data =
[[ -3.6 -20.8 -19.6  25.8 -12.8   5.1  26.0 -22.7  11.1 -18.7 -14.7  27.8
   22.3]
 [ -8.0 -21.9 -17.7  24.0 -14.3  11.1  21.7 -24.3  14.8 -17.0 -11.1  29.7
   20.8]
 [  4.8  42.0  20.3   0.7   4.2 -34.4  -4.6 -12.6  -1.8 -17.3  21.0 -17.6
  -12.6]
 [-25.8 -23.3   6.4   3.4 -13.3  30.8  -1.9 -17.0  23.5  -9.3  14.8  35.5
    0.6]
 [ 11.4  -0.6 -25.5  -8.1   1.7  14.4 -14.4  16.2  -9.1  36.4 -26.8 -31.1
   13.2]
 [-11.3 -22.1 -15.9  21.7 -15.8  15.6  17.9 -25.4  17.7 -15.6  -8.1  31.4
   19.5]
 [ -7.4 -21.6 -18.2  24.7 -14.3   9.9  22.4 -24.2  14.4 -16.8 -12.0  29.6
   21.1]
 [  7.2  38.9  20.6   2.7   5.9 -38.5   1.1  -9.9  -4.7 -20.8  19.4 -14.6
  -13.5]
 [  5.8  41.4  20.6   1.7   4.8 -35.6  -2.7 -11.2  -2.6 -18.5  20.6 -16.3
  -12.8]
 [  5.6  40.9  20.7   1.4   4.8 -35.7  -2.6 -11.9  -2.7 -18.8  20.6 -16.3
  -13.0]
 [-23.9 -23.0   1.0   9.1 -15.6  29.0   2.3 -21.5  24.3 -10.9   9.3  35.1
    6.0]
 [ -5.4 -27.7  21.3 -26.1  12.9  15.3  -7.7  36.2 -11.2  10.1  11.4  14.5
  -24.0]
 [  8.2  37.5  20.7   2.9   6.9 -39.6   3.0  -9.0  -5.9 -22.3  18.4 -12.9
  -13.0]
 [  3.0 -18.2 -20.5  27.6  -9.1  -5.1  31.3 -19.1   4.6 -21.2 -18.2  24.6
   22.0]
 [ 18.0  11.2   5.0  14.9   8.7 -44.7  29.3  -1.5 -16.0 -30.3  -2.4   3.6
   -1.9]]
The entry just right of -7.4 is -21.6
The entry just left of 24.0 -> -17.7
The entry just right of the smallest entry -> 29.3
The entry just left of 29.6 is -12.0
The entry just right of 29.0 is 2.3
The entry just right of -7.7 -> 36.2
The maximum?
Answer: 42.0
The entry just left of the smallest entry?
Answer: 8.7
The entry just right of -25.8 -> -23.3
The entry just right of -24.2?
Answer: 14.4
The entry just right of the centre entry?
Answer: -9.9
The entry just left of -21.9?
Answer: -8.0
The entry at the centre?
Answer: 1.1
The entry just right of 21.0?
Answer: -17.6
The entry just right of 17.7 is -15.6
The entry just right of 5.9 -> -38.5
The entry just left of 24.3?
Answer: -21.5
The entry just left of -19.6 -> -20.8
The entry just left of -34.4?
Answer: 4.2
The entry just right of 27.6?
Answer: -9.1

Questions about the grid below.
1) Give the entry just right of 0.155.
2) Give the entry just left of -0.141.
array([[ 0.070, -0.084, -0.087, -0.089,  0.072,  0.068, -0.093,  0.070,
        -0.084, -0.085],
       [ 0.156, -0.147, -0.144, -0.141,  0.154,  0.157, -0.137,  0.155,
        -0.147, -0.146],
       [ 0.122, -0.132, -0.131, -0.130,  0.119,  0.125, -0.127,  0.121,
        -0.132, -0.132]])
1) -0.147
2) -0.144

Read these off the grid that follows.
1) The smallest entry?
2) The entry just left of 13.7?
3) The entry just left of 29.5?
4) The entry just right of the smallest entry?
((-26.4, -4.6, -14.9, 11.5, 4.7), (-26.4, 14.3, 5.6, -6.1, 6.8), (-26.4, -15.6, -14.9, 11.5, 4.7), (-26.4, -12.5, -20.0, 11.5, 44.3), (-26.4, -12.5, -18.3, 11.5, 4.7), (-26.4, -4.6, -2.9, 29.2, -18.2), (-26.4, -4.6, -20.0, -30.4, 8.9), (-26.4, -43.9, -21.7, -3.9, 4.7), (-26.4, 6.4, 29.5, -12.8, -22.4), (-26.4, -3.0, -16.6, 13.7, 4.7), (-26.4, -29.8, 15.9, 11.5, 17.2), (-26.4, -4.6, -1.2, 51.3, 4.7), (-26.4, -4.6, -6.4, 31.4, -34.9), (-26.4, -4.6, -14.9, 11.5, -7.8))
1) -43.9
2) -16.6
3) 6.4
4) -21.7

[[172, 97, 140, 170, 76, 164, 95, 162, 106, 94, 130, 168], [133, 107, 109, 240, 76, 145, 207, 87, 46, 105, 111, 112], [132, 87, 91, 147, 74, 126, 116, 90, 183, 183, 95, 81]]
The entry just left of 91 is 87
The entry just right of the largest entry is 76
The smallest entry: 46

arr =
  89.96    83.57   215.74    52.71    81.77   151.67   111.07   -17.59    69.43    46.58    48.35     2.13    62.33
 156.71    35.49   -96.15    23.58    83.92    90.96    46.94    77.28    70.02    41.73   116.73    70.12   152.46
 165.55    81.52    -6.91    68.98    66.06    56.84   148.95    99.91   110.23   104.65    58.55   109.59    98.17
  97.38    19.33    33.29    53.63    34.54   106.96    84.42   282.93    63.91   117.85    13.34   159.23   121.94
  54.03    97.11    81.53   152.00   103.97   142.20   144.38    58.90    84.11   107.24    28.76    31.40    90.88
  97.30   128.68   165.04    94.84    90.86   -16.91    73.80   122.75    77.79    83.75    92.35    36.78   128.73
 247.98   164.06   150.89   108.02   148.81    24.33    93.22    91.71    70.84   112.13   104.39     1.05   128.83
  99.29    32.84    77.04    35.32    68.05   161.53    70.08   241.14    56.39   143.17    85.69    75.79   125.22
 127.88   134.54  -140.99   129.18    67.81    48.66    28.29   144.86    90.72   135.59   159.39   137.18   116.97
  71.03    88.23   -38.03   275.59   110.83    38.51    80.67    61.22    75.96    77.85    58.53    32.20    31.81
  38.27   -12.11   153.16   155.51    23.04    79.72    57.07   -41.15    88.61    60.07    -8.64    51.85    37.04
 153.09   157.98   -32.64   120.54    57.50    23.86   131.73   125.54    38.15    75.58    72.56    39.00   134.48
 102.87   101.17   -39.17   160.46    60.81    89.35    65.08   151.77    42.35    80.81    46.36   101.82   107.19
 214.81   104.24   112.98   151.10    69.55   141.38   171.63    94.15    71.54    83.52    65.18    29.20   169.97
  89.91    59.28  -173.43   256.46   104.83    97.82   122.32    65.09    71.39    83.87    12.34    90.07    33.65
Indices start at 0.
The entry directly above the centre entry is 93.22
The entry in row 2 and column 2 -> -6.91
The entry just left of 53.63: 33.29
The entry directly below 144.86 is 61.22
What is the entry in the top-left corner? 89.96
The entry in the bottom-right corner: 33.65
The entry directly above 60.81 is 57.50
The entry just right of 23.04: 79.72
The median of all entries -> 83.87
The entry just right of the smallest entry: 256.46
What is the entry in row 2 and column 1? 81.52
The top entry of the column that holds the smallest entry is 215.74
The entry directly above the smallest entry: 112.98
The entry at row 0, column 1 -> 83.57
The top-right entry: 62.33
The entry at row 1, column 0: 156.71
What is the entry in row 1 and column 2? -96.15
The entry just right of 46.94 -> 77.28
The entry just left of 116.97: 137.18
The entry in the bottom-left corner is 89.91
The entry directly above 90.86 -> 103.97
What is the entry directly above the largest entry? 99.91
The entry just right of the largest entry is 63.91
The largest entry is 282.93
What is the entry directly below the centre entry? 28.29
The entry directly above 51.85 -> 32.20
What is the entry directly above 53.63? 68.98
What is the bottom entry of the column that holds the largest entry? 65.09
What is the entry just right of 72.56? 39.00
The entry in row 2 and column 0 -> 165.55
